Named moves (each a turn or a mirror), then the moves between two rows, first move first; the first pair answered
move geti:
[ 28 -30  25 -25 -18 -16  16  18] |-> [-18 -10 -44 -31   1  -1  22  -8]
[ 17  -3  60   2 -18  19   9  14] |-> [-40  23 -30  -4  12  37  19 -16]
[ -4 -29 -10 -30   2   9  56  21] |-> [  3 -33   2 -29  -3   6  54  23]
move fita:
[ 21  -2  39   8 -28 -27 -24 -34] |-> [-45  21 -41 -13  10   5 -13 -22]
[ -4  -5 -36 -23  35  13   7  21] |-> [ 41 -16  37   4  -4 -14 -13   4]
[ 20 -25 -16 -12 -17  -8  33  21] |-> [ -3  -5  18  24 -44 -14  -4 -13]
[-30  22  36   9   4  11  -8   8] |-> [-18   8   5 -15  27  17  18  34]
move kamop:
[-17  15 -24  19  12  14   4 -72] |-> [ 23   3  23  31  -7  -3  -3 -73]
[ -9   4 -40 -20  10  13  17  13] |-> [ 21  -9 -37  -8   1  -8  20 -12]
[ 31  -3  21  16  -3  -4 -19 -24] |-> [ 10   5  36   8  -3  11 -26   7]
move sab:
[ 49 -46 -12  -6  19 -12  30   1] |-> [ 11 -35 -12 -24  32  17  25  42]
[ 15   1   9 -26  15  -1  20  66] |-> [-44  33 -33 -14  21  11   6  34]
[  2   8  33  18 -22  -3 -13 -18] |-> [  6   4  42   9 -20   3 -13   3]
move nesu:
[-10  -1  20  -3  20   1   9   8] |-> [-15   1  14  -2  24   3   9   8]
[-34   6 -35 -43  30  36  11  44] |-> [-49  19 -60 -27  29  27   6   0]
[ 9 -2 32  4 -4  7  1 30] |-> [-4  0 18 -3  6 14  5 35]
Pairs:
(two moves a pair)
[-34  18   1  -3  -1  10   2  -2] |-> [-26  15  24   1 -11   6  -5  -2] | geti, sab
[-21  17 -29  22  -2 -11 -10 -55] |-> [ 25 -11  59   4 -17 -14 -14  16] | sab, kamop
[ 6 -8  3 -6  0 -1  1 10] |-> [ 9 -7  7  0 -4 -6 -2  0] | geti, fita
[ 52 -10  57  13 -11 -28  10   3] |-> [-16  26  63  29 -20  -8 -26  -3] | fita, geti
[-37  15  -9 -28  19  34  -4  53] |-> [ 23   1  69  15 -28 -10 -24   5] | sab, geti
[ 39 -22  -1  13   1 -16  12 -76] |-> [ 18 -30  46 -36  18  28  14  51] | sab, kamop
[ 33 -13  28 -10   1   3  13   7] |-> [-31  15  -3 -12  12  30   1   6] | kamop, sab
[-29  11 -11  -4   3   2 -14  11] |-> [-18   3 -16 -14  12   4  -3  24] | fita, sab
[-40  10  -6 -12   9  27 -10  24] |-> [ -2   6  -4  21 -12 -12 -11 -52] | sab, kamop
[  6  -6   4  10 -22  -3  -4 -31] |-> [ -2  -7 -31  -6  -4   9  13 -17] | geti, fita
[ 34 -13  -6  28 -11 -25   1 -39] |-> [ 55 -29  11   3  -2 -17  13  14] | geti, sab
[ -4  -6  76  13 -22   7 -33  36] |-> [-64  26 -32  27  -2  12 -26 -40] | geti, nesu
[ 27 -21  13   1 -15 -23   8   0] |-> [ 16 -19   2 -18   3  -5  14  29] | nesu, nesu
[ -2 -10 -38   0  -8   4 -19 -23] |-> [ 21 -18   8  11 -26  -5 -29 -18] | nesu, kamop
[ -3 -14  21  16  -5 -11 -15  40] |-> [-10  -8 -42  23  11 -16  -1  -8] | geti, kamop
[ 65 -31 -15  -5 -13 -27  36 -12] |-> [ 50 -32  24 -22 -11  -8  28  48] | nesu, kamop
[ -9   5 -11 -30  30  24  10  53] |-> [ 52 -16  36  -4   2  -8   8  27] | nesu, fita
[-13  -7  29 -57   6  39 -10  79] |-> [-31  16 -75  -6   1   1  -9 -75] | sab, kamop
[  3  10 -12 -28  -5  21  16  14] |-> [-19  26   0 -10 -16  22  -6  -6] | fita, fita
[  8   2 -42  20   4 -32   5 -61] |-> [ 32 -20  58  -5  -7 -14  -5  41] | kamop, sab
[-23   7  -6  36 -14   8 -11 -45] |-> [ 11  -9  47  30 -26   5 -14  -9] | geti, nesu
[ 30  -4  50  48 -38 -30 -27 -57] |-> [ 20 -19  71 -16  -5  15  -8  76] | sab, nesu
[-13  16 -34 -22  -2  10  10   8] |-> [ -5  20 -28  -1 -17  -5   2 -28] | nesu, nesu
[-17   4 -22   0   5  23 -18 -11] |-> [-12  -1   8  -4   0  28 -24  14] | geti, kamop
[ -8 -11  -1 -27  -8  -6  14  38] |-> [-34   7  23  -6 -24  -5 -13  14] | fita, sab
[-28  17  21   7  -9  18  -4  24] |-> [-19  17  28  25 -24   2  -9  -7] | sab, geti
[ 11  10 -46  24 -14 -35  14 -84] |-> [ 24  -7 -78 -10  15 -23  46 -46] | sab, geti
[ 19 -19 -30 -17  15  24   5  -3] |-> [  3 -14 -14 -20  12  34  -4  21] | geti, sab
[-36  33  33 -10 -51 -10 -13  40] |-> [-48  43   0   8 -53 -19 -15 -10] | nesu, sab
[-33  16  62  21 -56 -47 -46 -18] |-> [-42  -4 -36 -62  20  -1  23  73] | kamop, fita
[ 24 -21 -24  -3  16 -11  20 -16] |-> [ 19 -22  -3 -16  20   4  18  30] | geti, sab
[-13   2 -84   9  16   4   4 -10] |-> [ 53 -28  36   8 -18 -10  -8  48] | fita, kamop
[ 39 -12 -70  12  13 -41  42  -9] |-> [-20  20 -76  34  -3 -33  10 -41] | fita, fita
[ 12  15 -24  19   6   6 -20 -24] |-> [ 14  15 -36   9  15  10 -10 -15] | nesu, fita
[-35  14  20  28 -32  -9  -9 -26] |-> [-39  12 -20  26 -18  -5   5 -42] | sab, geti
[ 25 -22  55 -24   0  -4 -11  49] |-> [-49   9 -25 -35  29  23 -10  34] | kamop, nesu
[  2   3 -50 -21  28  14  32  23] |-> [11  1 42 -9 -2 12 -1 56] | fita, sab
[ 33 -32  -6  -8   6 -17  16   2] |-> [  3 -19   9 -19  12   5   6  42] | kamop, kamop
[-75  31 -75  12  26  14  -2 -58] |-> [ 47 -15  71  49 -37 -41 -18 -64] | kamop, kamop
[ -1  -8 -18 -26  22  19  22  35] |-> [ 38 -22   2 -19   9   1  26  23] | kamop, geti
[ 36 -27  19  16 -12 -24  16 -18] |-> [-44  -2   0  -9  11  24   1  36] | sab, sab
[-37  25 -29  17  10   9   0 -26] |-> [ 42 -18   2  -8  13  -5  34  18] | fita, kamop
[  6 -13   3 -34  17  -6  32  44] |-> [ -8   1  57  -5 -12  -9  -5  27] | fita, nesu
[  6 -11 -24  21 -24  -6 -18 -69] |-> [ 55 -35  -6   5 -22 -16  -1 -39] | fita, kamop
[ 40 -21   6  14 -15  -2  -2 -28] |-> [-20  -5   0 -10   3  39  -8  34] | sab, sab
[-10   9  15  -4  -7  23 -26  35] |-> [ -8  13  25  14 -20  11 -35   6] | sab, geti
[-38   1  23 -28  36  29 -10  89] |-> [-70  37 -26  35  13  -3 -38 -53] | sab, nesu
[ 12   3  -1  44 -10 -11 -46 -20] |-> [ 35  -8 -44  23  11 -14 -15 -19] | fita, kamop
[-51  13 -31 -14  22  27  -1  23] |-> [ 40 -24 -37  -7  17 -15  33 -18] | sab, fita
[ 20 -13  17 -22 -15 -17   4  12] |-> [ -9   1 -28 -18  -3 -15   9 -20] | geti, nesu
[ -9   7 -17 -15  22  10   6  28] |-> [ -1  10 -30   6  13  -7   5 -22] | nesu, sab
[ 30 -10 -34 -10  13 -30   6 -12] |-> [ -7  11 -46   1   8 -21  -8 -28] | fita, fita
[ 17  -5  10  31 -27 -26 -11 -50] |-> [ 50 -32 -22  -7   1 -23  27 -12] | fita, fita
[ 17  15  21  37 -24 -31   0 -48] |-> [ 56 -14 -13  -1   8 -30  44  -8] | fita, fita
[-29   8 -18 -23  20  26  17  25] |-> [ 36 -11 -15   1   4 -15  30 -32] | kamop, kamop
[ -9   2 -46   5   7  -2  11 -40] |-> [ 51 -26  11   0  -6 -15  17 -10] | nesu, sab
[  1   3   8  28 -28 -10  -8 -43] |-> [ 16 -10  47   5 -24   4  -4  25] | nesu, sab
[-62  32  49   5 -12   5 -37  26] |-> [-75  41  25   9 -12   6 -38   2] | geti, nesu
[-23  31   1  13   2   3 -35 -10] |-> [-13  19 -25 -18  27  13  -9  25] | geti, fita
[ 44 -28 -25 -14   4 -14  26   5] |-> [  7 -14 -54 -20  15   2  25   6] | kamop, geti
[-28  16  37  18 -20   6 -27   2] |-> [-14   8  47  16 -23   0 -24   2] | sab, nesu
[-23  -1   4 -24  14  21  -7  46] |-> [-38  12  24  -4  -4  18 -27  26] | fita, fita
[-58  16   9 -18  -3  28 -22  31] |-> [-61  18 -34 -20   9  24  -8   7] | geti, kamop
[ -8  12 -14  16  -5 -16  -6 -27] |-> [ 31 -11   5   0   1 -20  11   5] | fita, geti
[-62  31 -51 -10  15  22  -5 -10] |-> [ 46 -19 -48  -6   7 -25  31 -44] | kamop, fita
[ -1  -7  58  42 -32 -27 -25  -2] |-> [-69  19 -43  19  12   4 -10  -2] | nesu, geti
[-71  26 -25 -24   5  24 -20  20] |-> [ 22  -3  48  18 -40 -33 -30 -41] | sab, geti
[ 10 -25 -22  14  24  16   7  46] |-> [  2 -13 -49  38  18   1   0 -15] | sab, sab
[ 23   3 -48   8 -14  10  -8 -56] |-> [ 66 -18 -11   1 -20  -1  -1 -33] | fita, geti
[ -4 -13 -37 -41  20  18  33  44] |-> [ 41 -29  37 -21  -9  -4  18  46] | nesu, geti
[-47   4 -64 -58  35  32  25  20] |-> [-32  16 -67  -6   4  -4   4 -86] | nesu, nesu
[-31   6  -7 -11  16  12   4  52] |-> [ -4   8 -32  31  -2 -26   4 -41] | sab, kamop
[ 18  -2 -12  -3  18  -3  16 -17] |-> [  4   4  -7 -16  25  11  16  11] | sab, sab
[-25   7 -23 -30  -8   7  24  -3] |-> [-33  15  21 -14 -31   9  -1  -3] | geti, fita
[-54  16  26 -29   8  44  -2 108] |-> [ -14   17 -106   17   14  -14   32  -71] | kamop, sab
[ 31  -8  36  17 -31 -27 -19 -11] |-> [ -2   6 -24  21 -18 -25 -15 -49] | geti, nesu
[-49  24  30  32 -36   3 -14 -20] |-> [-29  15  58  24 -40   2 -12   4] | nesu, nesu
[ 36   0  25  38 -29 -41 -21 -58] |-> [-71  42  10  18 -10  14 -46  -6] | sab, fita
[  4 -25  16 -47  44  22  18  77] |-> [-25   9 -58  16  28 -14  -2 -79] | sab, sab
[ 42  -8  10  -1 -13 -14   8 -12] |-> [-21  12  15 -14  -6  19 -12  30] | kamop, sab
[ 27 -37 -42 -18  39   7  36  24] |-> [ 48 -44  20 -11  19   1  22  46] | sab, geti
[ 56 -23  34  13 -16 -26   0 -26] |-> [-23  18   2  31 -19 -10 -26 -60] | fita, nesu
[ 35 -23  11  -1   3  14  17  19] |-> [ 37 -18  21  15 -13  -1   6 -13] | geti, fita
[ 59 -14  81  -2 -18  -9  -5   9] |-> [ -6  27  19  37 -22 -11 -26 -83] | fita, sab
[-33  12  -6  -6  -3  55 -17  11] |-> [ 38 -15  42   6 -25  26 -12  -1] | kamop, geti
[ -1 -13 -89 -32  50   7  52   0] |-> [ 32 -19 -80  -4  29 -24  50 -52] | sab, nesu
[ 26   2 -18  43 -19 -51   2 -82] |-> [ 51 -29  64 -12 -11 -19  10  60] | nesu, sab
[-22   0 -20 -47  22  37  12  77] |-> [-72  31 -51 -15  12  34 -10  12] | geti, sab
[  6  -3 -27 -26  14  22  14  25] |-> [ 37  -4  19  12 -21  -7  -9 -25] | kamop, fita
[-31  14  -7   6   5   0 -14   7] |-> [ 20  -6  11  13  -5 -21  -6  -7] | sab, sab
[  8   5  10  24 -29 -13  -6 -18] |-> [-28  15   7  12 -19  11 -14  12] | kamop, kamop
[ 24 -25 -14 -12   0 -28   2 -17] |-> [-34   4   5   4 -12  -8 -30 -15] | kamop, fita
[-18  19 -11   6   2   3  -6 -39] |-> [-29  20 -24 -10  14  18   0 -13] | geti, fita
[  0   1 -11 -22  25  19  16  41] |-> [ 26  -7  28 -12   7   8   6  43] | nesu, geti
[ 24 -15 -60 -14  20 -13  28 -17] |-> [ 29 -27   3 -32  17   5  19  54] | kamop, sab
[ 23  -3  20  19 -14   7 -11 -43] |-> [-30  14 -14  -9  13  43  -6   4] | kamop, fita
[ -3   3 -76 -26  40  -1  21 -17] |-> [ 47 -15 -52 -10  23 -25  26 -38] | sab, nesu
[ 38  -7   0  -3   4 -17  10 -13] |-> [  0   5  19 -18  10  12  -4  34] | kamop, kamop
[-11  30 -42  22  39   2  28   5] |-> [ 47   7  27  40   9 -24  19  -2] | kamop, kamop
[  4  10  63  14 -30 -14 -18  11] |-> [-50  37   9  22 -19  -3 -24 -25] | kamop, sab
[ 26 -13  50  -5   0  30 -31  53] |-> [-11   6 -71 -11  36  35  -1   1] | kamop, kamop
[ 27  22  -3   3  17  12   8 -33] |-> [ 23  20 -13  -7  26  20  17 -16] | sab, geti
[ 29 -26  21 -27   4  13  34  74] |-> [-64  21 -25 -16   9  42   9  49] | fita, fita
[-36  15  65  26 -26  10 -39   8] |-> [-12 -11  46 -17   3  26  -1  73] | fita, geti
[ 20 -10   7 -19  11  26  -3  41] |-> [ 39 -18  16 -12   3  14  -1  30] | sab, fita
[ 39   3 -16  -6  -2 -10  20 -54] |-> [ -7  21 -40  -9  12   7  16 -48] | kamop, geti
[ 23 -31 -20 -31  37  -3  16  65] |-> [ 34 -30 -61 -13  38 -20  28   6] | nesu, kamop
[ 52 -34   4   1   9 -16  18 -25] |-> [-26  -5 -53 -13  34  19  14 -13] | kamop, geti
